In the rows, 128 means zero.
One hidden turn or mirror swaps the rows below in pairs. Which row is each named row swapped with?
ganu: [144 128 141 126 145 131 104  97 113 134 145  99 116 128 141  99  98 126
 153 147]
Zuvap: [134 137 147 118 143 131  99 102 102 137 151  97 123 133 128 105  96 123
 152 149]
Dap: [136 135 148 124 140 130 106 104 109 136 141  94 111 139 131  99 101 122
 157 145]
pidok: [145 132 144 115 140 120 103 144  98 164 118 128 152 127 164  95  92 123
 125 140]
vilu: [137 134 147 118 149 132  96 105 115 137 138 106 123 140 131 107  98 119
 150 150]
Pupo: [134 126 130 100 134 104  86 115  71 147 133 116 142 129 143  93 134 148
 135 123]
Sofoz: [127 140 127 111 120 108 105 145 119 178 137 117 121 109 143 101 138 125
 132 149]
Guz: [162 125 144 111 121 124 118 127  96 152 148 105 133 105 133  84 104 135
 139 104]
Bogi: [148 147 139 125 146 139  98  99 110 132 146 101 117 128 132 109  99 123
 149 141]
lum: [151 140 128 119 114 121 114 143  74 155 172 119 136 123 149  83 122 129
 126 127]
lak: [158 120 130 115 149 112 107 153 114 176 129 116 136 147 154 125 119 133
 135 126]
ripi: [132 127 121 105 119 116  84 122  72 146 136 107 142 114 146  88 130 148
 135 115]
ker: [135 123 128  99 120 100  95 118  79 144 129 112 138 126 139  90 134 148
 137 115]
Figiv: [156 131 125 137 132 120  99 110  78 132 147 111  96 127 141  94 133 121
 128 140]
pul: [140 137 124 124 136 116  83 115 126 172 148 106 120 154 139 107 101 116
 128 103]
Podom: [143 138 120 130 120 157 103 128 119 172 123 110 127 117 146 111 113  96
 137 143]
bobab: [132 135 141 122 145 134 101  94 115 135 144  98 126 135 143 107 106 122
 155 143]
Tuk: [159 144 104 110 117 142  92 141  97 168 147 142 115 129 138 112 125 146
 143 134]
Refa: [147 115 125 105 120 164  78 112 118 172 134 100 121 125 157  91 122 122
 126 123]
ruleb: [165 129 142 108 128 132 117 136  95 154 143 109 126 102 133  82 106 133
 138 104]
tiviv: [141 148 115 141 126 131  72 145  90 174 124 111 119 140 157 101 102 109
 140 131]
sagev: [157 133 127 136 112 117  82 131 130 146 143 122 136 119 162 105 122 138
 121 143]
Sek: [162 126 142  99 123 128 113 131  97 151 147 100 130 109 127  87 104 137
 147 105]
sebi: [154 141 119 126 123 127  83 141  99 176 135  92 114 101 152 107 105 100
 145 138]
govor: [159 110 127 118 148 110 101 153 107 170 135 122 134 148 149 120 121 133
 127 133]
kode: [143 124 138 106 118 117  95 112  67 145 137 114 148 125 150  84 129 147
 134 121]
zoze: [145 144 117 105 130 123 104 118 128 165 112 103 123 132 166 106  94 123
 144 149]
Peb: [150 114 144  99 103 139 102 144 102 165 141 121 131 149 152 132 124 123
 130 132]
Mabu: [148 141 151 123 128 129  73 139 103 186 142 116  95 138 147 111 100 139
 125 127]
zato: [139 134 141 112 139 137 101  97 104 131 145  93 114 132 128 102 101 131
 147 149]
molin: [149 139 144 123 142 136 109  97 102 129 142 101 127 133 135  98  99 115
 143 147]
ref: [121 132 113 110  94 130 100 119 100 173 137 117 128 130 162 101 128 146
 141 150]
rep: [167 134 142 105 117 133 114 133  96 152 143 104 138 104 135  85 103 137
 140 108]
repeb: [146 161 123 118 112 143  82 129 107 153 159 120 113 130 173 116 117 132
 131 145]
zifad: [132 103 128 128 132 128  96 149 101 159 151 100 126 137 157 120 137 149
 137 132]
merok: [150 134 123 123 102 136  83 143  96 168 128 142 128 126 172 101 110 143
 137 128]
movi: [160 135 121 135 125 137 101 108  77 134 142 113  98 126 150  94 128 120
 123 141]
koz: [137 133 136  98 127 100  90 115  79 144 133 107 139 120 142  84 132 150
 133 125]
vazu: [126 131 131 102 127 131  93 133 118 179 139  96 106 116 151  95 132 102
 120 132]
dibe: [125 119 139 104 118 108  79 117  77 155 133 115 145 128 142  94 134 146
 138 124]
toso: [130 147 125 141 129 137 108 138  96 188 143 115 142 116 159  94 106 127
 146 143]
Nes: [157 125 126 133 131 129 107 108  80 129 147 114  96 130 147  92 129 118
 128 134]
bov: [127 119 125 107 124 109  87 110  83 145 134 114 146 130 151  89 127 150
 139 118]
sis: [158 129 124 137 123 127 103 115  78 134 146 118  91 122 145  95 124 118
 123 132]
guzen: [133 121 124  99 118 109  93 110  83 146 141 117 143 121 148  85 134 144
 137 115]
bubo: [146 138 122 119 113 150 102 149 101 171 134 123 141 129 137 136 121 133
 148 125]
sel: [140 119 125 100 125 131  83 127 111 175 128 119  86 132 152 110  90 135
 136 139]
Sazom: [131 128 122 112 129 129  97 162 108 165 138 109 124 124 129 119 129 118
 105 140]
Latul: [130 121 140 127 114 129  89 129 100 188 166 106 113 151 142 106 110 107
 136 129]
tasos: [124 122 127 131 111 127  89 128  99 183 163 106 112 155 146 111 110 108
 132 131]
pasum: [148 130 136 141 131 119  88 136 108 185 128 113 126 152 146  87 104 112
 123 146]
nog: [153 121 129 118 121 117  92 138 118 164 141 131 104 127 149 113 102 161
 119 143]
lomi: [152 132 105 115 128 143  88 130 105 183 120  93 142 107 145 102 108 137
 120 134]
zera: [124 128 144 122 109 152 102 105  83 173 143 132 124 139 149 117 116 113
 123 147]
rige: [146 141 124 107 131 137  88 136  96 187 138 105  96 152 149 119 104 114
 147 124]
kire: [146 134 107 105 123 139 102 120  88 161 129 131 124 134 168 136  99 117
 130 125]
luti: [142 134 113 129 118 106 103 161  98 177 142 111 133 130 135 122 120 135
 134 145]
bigif: [180 126 131 119 144 141 111 108  81 164 141  99 111 129 144 113  96 115
 127 130]

Swapped with rige: luti
Swapped with bubo: tiviv
Swapped with vazu: nog
Swapped with sel: Sofoz
Swapped with merok: Podom
Swapped with Tuk: sebi

